A single turn carries every row of the set below to another of its rows. Some are shown first; where does it send the rows asked next?
k815: 0.3 -11.9 -3.8 4.7 -1.6 -11.0 -3.0 -17.4 -16.2 36.7 -36.4 -34.2 2.2 -12.5 28.9 -4.6 18.9 -4.0 1.9
k300: 9.9 10.7 24.6 -3.8 -0.9 -3.2 3.8 -3.5 3.2 16.0 14.7 -10.7 -9.8 -33.5 -3.6 -0.2 4.8 -3.6 9.3
k12: 5.9 6.3 -7.4 -6.2 3.5 -6.4 -5.4 -21.0 -3.6 27.3 -6.6 -47.5 -11.1 -14.9 -8.2 -24.9 -12.5 -41.9 0.8
k540: 20.3 -12.4 3.8 -11.8 -30.8 2.5 -9.1 -11.3 -7.8 15.3 -4.2 -13.7 -4.7 -15.1 9.2 5.9 -23.5 -18.9 -1.5
k491: -28.1 -16.8 -3.1 1.7 -21.1 -15.4 -6.7 -4.3 4.0 30.6 -22.5 -24.2 0.3 -13.2 11.5 2.4 14.8 -8.1 10.8
k314: 33.8 -2.1 14.2 17.3 -23.6 1.8 -7.8 -23.1 -16.7 -0.3 -20.2 -29.9 1.3 -5.1 -5.2 6.5 11.6 -14.5 -4.8
k931: 7.7 24.4 -3.7 5.1 17.7 -20.1 -1.6 -14.4 -12.3 33.5 -22.8 -36.4 -13.2 -15.0 -8.5 -1.0 -5.4 -12.8 17.8
k427: 11.2 -6.5 -17.8 28.4 -21.6 -7.3 7.6 -10.2 -15.5 6.9 11.2 -14.2 -12.1 2.1 2.4 -25.8 -6.1 -19.6 -15.0
k831: 20.4 -8.0 21.4 7.2 -10.7 -6.4 -0.2 -3.3 -19.9 15.2 17.7 -31.8 -3.0 -13.8 16.5 -29.9 16.0 -16.6 -3.4
k804: 9.0 1.0 2.1 28.1 -34.5 -9.7 -4.1 -10.9 -4.6 2.1 -6.1 -11.5 -8.8 -3.7 -12.5 -5.6 19.0 -15.8 -21.6
k713: -15.0 -19.9 -24.3 -2.6 -5.2 -21.0 6.7 -25.9 4.2 9.9 1.7 -16.2 -12.9 -21.5 10.6 5.1 -11.0 -19.8 -3.0
k368: -5.1 21.7 -1.7 6.7 26.1 -16.9 -9.4 -9.2 -18.9 36.1 -12.9 -34.1 -3.0 -9.4 -9.0 -10.2 -1.9 -23.7 2.2
k725: 24.6 10.3 5.1 10.4 -19.1 9.1 -12.1 -26.1 1.5 -2.5 -10.7 -19.9 -3.7 -19.2 -20.8 1.6 5.9 -19.1 -12.0
k590: 17.4 1.8 11.6 3.2 -9.1 -2.8 -0.8 -6.3 2.1 13.1 23.7 -23.2 -13.6 -28.8 -2.0 -32.7 9.2 -18.0 -3.9
k678: -11.6 -4.0 6.8 19.1 -5.7 -12.9 5.0 12.2 -12.9 15.1 21.5 -8.7 -2.6 0.8 3.9 -14.6 -6.5 -4.5 9.5
k78: 18.9 -13.0 16.6 -7.2 0.9 -0.7 -11.4 3.0 -27.9 22.2 6.4 -25.3 -0.3 -2.7 13.6 -11.9 -11.2 -2.7 13.4
k721: 9.6 -9.0 25.1 -9.3 -24.0 -1.2 11.3 -6.3 -2.5 14.5 17.5 -13.5 -12.2 -22.8 8.9 0.4 5.0 -14.9 -2.0
k139: -18.4 -10.7 -1.7 11.1 18.0 -21.4 -4.6 -14.3 -0.4 6.7 -19.8 -29.1 6.0 -4.1 8.5 8.7 -3.8 -0.2 20.8
k179: 28.4 2.8 -1.2 34.8 -4.0 -5.8 -1.5 -13.1 -19.3 10.0 -27.0 -21.3 0.7 9.9 7.4 -12.8 -4.4 -4.7 -9.9
k984: 22.0 9.1 10.3 29.6 6.2 -12.9 -12.3 -2.8 -11.3 14.6 5.5 -26.0 0.2 -18.5 -7.7 -32.1 18.6 -14.2 -7.5
k492: -11.9 13.9 -2.1 -6.4 -0.2 -14.4 6.8 -9.7 15.3 31.5 -11.7 -25.1 -24.2 -15.0 -16.8 -5.6 -11.4 -23.4 4.4
k833: -8.8 -33.7 -20.4 -2.1 -24.0 -8.5 -7.4 -19.8 -15.3 25.6 -5.6 -38.0 -5.0 -13.4 2.9 -5.4 13.2 -24.3 7.7
k277: 3.6 5.3 16.0 34.9 -9.2 -22.4 -4.1 7.1 -16.9 15.1 5.8 -15.0 1.5 -7.0 2.5 -17.1 24.8 -7.9 -8.2
k828: -22.1 -5.3 -3.1 16.4 17.3 -27.9 -8.2 -7.7 2.4 12.0 -19.5 -27.5 7.8 -6.3 19.5 -8.3 0.3 -2.0 10.6
k485: 7.7 21.7 -19.2 -2.2 -5.9 -3.1 -5.8 -29.9 -8.9 16.2 -14.1 -46.5 -15.2 -11.6 -8.2 -17.8 -7.8 -30.0 6.5
k841: 11.0 -23.9 -19.6 -5.3 8.0 -10.2 -17.6 -29.5 -14.7 8.8 -24.6 -39.6 -10.4 0.0 7.9 -12.3 0.8 -5.9 -3.3
k788: 6.4 6.3 10.8 20.7 -19.7 -8.4 -1.8 -4.7 3.4 11.6 -27.3 -4.0 5.5 -4.2 4.9 15.9 -16.9 -6.0 -0.4
k529: -23.2 26.8 -12.5 -0.5 -1.2 -7.7 -1.1 -14.1 3.5 22.6 -9.0 -21.7 -18.1 -6.6 -17.0 -8.1 -3.0 -21.7 -5.4
k443: 31.5 12.7 22.1 0.9 1.9 5.8 -9.0 -19.4 -11.1 8.0 -6.6 -25.3 2.1 -27.2 -6.1 8.5 3.9 -7.4 10.3
k970: -29.5 -14.9 -7.5 19.5 -3.7 -6.0 23.6 -19.5 -1.4 20.0 -13.1 -23.5 -1.4 -3.1 7.8 5.4 15.8 -11.8 4.7
k435: 17.8 1.3 32.0 7.0 -10.8 -5.8 4.1 -9.4 -11.5 12.1 -8.9 -15.4 2.2 -17.2 1.8 25.4 6.5 -4.8 9.9
k261: -6.1 -28.0 -8.1 11.3 9.8 -7.0 3.9 -18.1 -28.6 29.0 -14.8 -38.6 -1.7 1.7 2.8 -1.4 22.1 -7.0 11.1
k326: 7.8 16.0 7.0 32.1 -6.4 -10.1 -11.0 -6.5 2.9 7.6 -7.3 -7.6 -1.6 -14.9 -23.6 -6.1 15.8 -11.7 -15.9
k930: 9.2 -22.4 -14.3 -7.0 15.4 -10.6 -4.8 -27.8 -12.3 14.2 -15.7 -38.6 -11.7 -5.4 22.9 -22.6 -0.8 -8.0 -7.1
k565: -17.3 -15.6 -31.1 4.2 -13.6 -26.6 -9.8 -21.0 4.1 10.0 -7.2 -14.9 -10.0 -18.5 6.5 -1.0 -5.2 -19.2 -9.9
k431: -4.1 -16.5 -20.1 9.2 -18.8 -2.9 15.6 -34.3 -8.0 22.6 -18.1 -32.9 -3.1 -17.3 24.8 -5.7 10.9 -25.8 -8.0

k78 goes to -> k678
k565 goes to -> k841
Now these:
k725 goes to -> k443
k529 goes to -> k485
k833 goes to -> k261
k277 goes to -> k804

